A single turn carries every row of the set below to another of its rows. Some are shown first; where does it send the rows asked next?
tured: -1.89; +0.47; +1.60; +0.18; -1.48; +1.44; +1.29; +0.06; -0.73; +0.51; -1.08; +0.39; +1.99; -1.61
vemo: +1.19; -0.05; -0.35; -0.15; -0.01; +2.15; -1.24; -0.42; -1.93; -0.94; +1.15; +0.74; +2.16; -0.18
duse: +0.83; +1.17; +0.03; +0.55; -0.35; +2.58; +0.78; -1.21; +0.43; -0.86; -0.35; -0.38; +4.09; -1.52
pefom: -0.78; -0.58; -0.58; +0.91; -0.90; +2.66; +0.22; +1.09; +1.55; -1.17; -0.31; +1.22; +2.49; +1.52
gopa: -1.45; -0.05; -0.85; -0.51; +0.93; +2.18; -0.76; +1.24; -0.64; -2.75; -0.54; +0.67; +3.31; +1.15
migat: -0.80; +0.60; +1.18; +1.08; +0.85; -0.42; +0.41; +1.80; +0.27; -1.92; -2.14; -2.26; +2.51; -1.44
Dil: -0.86; -2.34; +0.57; +1.85; -0.42; +1.37; +0.63; +0.87; +0.31; -0.99; +1.34; -1.16; +1.37; -0.29
bab: -0.13; +1.15; +0.85; +0.90; +0.83; +0.30; +0.50; +1.58; -0.04; -2.20; -3.06; -1.50; +2.27; -1.62
sefuz: +0.65; +0.12; -1.56; +1.21; -0.03; +1.67; -1.39; +1.39; -0.46; -1.23; -2.20; +0.69; +1.46; -0.11
Giz: +0.24; -0.07; +0.43; -0.88; +2.30; +1.07; -0.83; +1.07; +0.14; -1.87; -1.36; -2.32; +1.61; +1.36
bonib: -0.37; -0.66; -0.43; -0.50; -1.57; +0.94; +0.71; +1.48; +0.63; -0.68; +0.34; +0.60; +4.09; -1.81
rusi: +1.07; +1.33; +0.30; -1.22; +0.15; +1.44; -1.08; -0.70; -1.67; -1.46; +0.35; +0.69; +3.56; -0.08
pinef: -2.63; +0.80; +1.61; +0.53; -0.66; +0.84; +0.41; +0.07; -0.41; +0.58; -1.43; -0.80; +1.57; -0.81
gola: +0.65; +0.65; +1.71; -0.89; +0.27; +1.54; +1.40; -0.30; -0.49; -1.94; -2.68; +0.98; +2.96; -0.09
fad: -1.41; +0.41; -0.30; -0.74; +0.37; +1.88; -0.07; +1.25; -1.81; -2.52; +0.19; -0.23; +4.41; +0.59
kule: +0.46; -0.03; +2.08; +0.57; -1.19; -0.78; -0.35; +1.27; +1.06; -0.44; -0.09; -0.12; +0.17; -0.37
bere: +0.22; +1.16; +2.30; +0.13; -1.04; +0.80; +1.01; -0.47; -1.25; -0.52; +0.08; -2.56; +2.98; -0.06
rut: -0.77; -0.35; +0.92; -0.15; +2.13; +0.59; -1.29; +1.25; -0.03; -0.89; -1.60; -2.26; +1.64; +1.15
bizi: +0.96; +0.51; +1.05; +0.40; +1.22; +0.61; -1.82; +0.91; +0.12; -1.99; -1.43; +0.61; +4.19; +0.65
gapi: -0.73; +0.32; +1.21; +1.54; +0.78; -0.14; +0.63; +1.20; +0.89; -2.42; -1.75; -1.95; +1.52; -1.84
Liteb: -1.76; +0.51; +1.53; +1.10; -0.94; +1.19; +0.73; -0.18; -0.76; +1.13; -0.89; -0.69; +1.59; -1.13
Taga: +0.44; -0.80; +1.69; +0.59; -0.74; -0.37; +0.25; +1.67; +1.56; -0.70; -0.38; -0.18; -0.08; +0.37
rus: +1.08; -0.19; -0.70; -0.92; +1.08; +2.58; +0.94; +0.39; +0.34; -3.18; +0.40; -0.31; +1.88; +0.56
nusan: +0.86; -0.19; -1.08; +0.04; -0.30; +2.62; +0.86; -0.04; +0.41; -2.95; +1.04; +0.42; +2.27; -0.45
zul: +0.60; -0.74; +1.00; +0.34; -1.00; -0.15; -0.51; +2.18; +1.37; -0.78; -0.53; +0.48; +0.32; -0.49
vuk: -0.27; -2.31; +0.19; +1.31; -0.25; +1.81; -0.14; +0.45; -0.35; -0.57; +1.63; -0.42; +1.11; -0.19
Pog: -0.47; +1.04; +1.73; +0.15; -0.93; +1.36; +0.96; -0.02; -1.78; -1.29; +0.24; -2.17; +3.83; +0.05

vuk turns into Pog
Taga turns into Liteb
Now find these:
tured turns into bab
pinef turns into gapi
fad turns into rus
duse turns into bizi
Dil turns into bere
bonib turns into gola
rusi turns into gopa

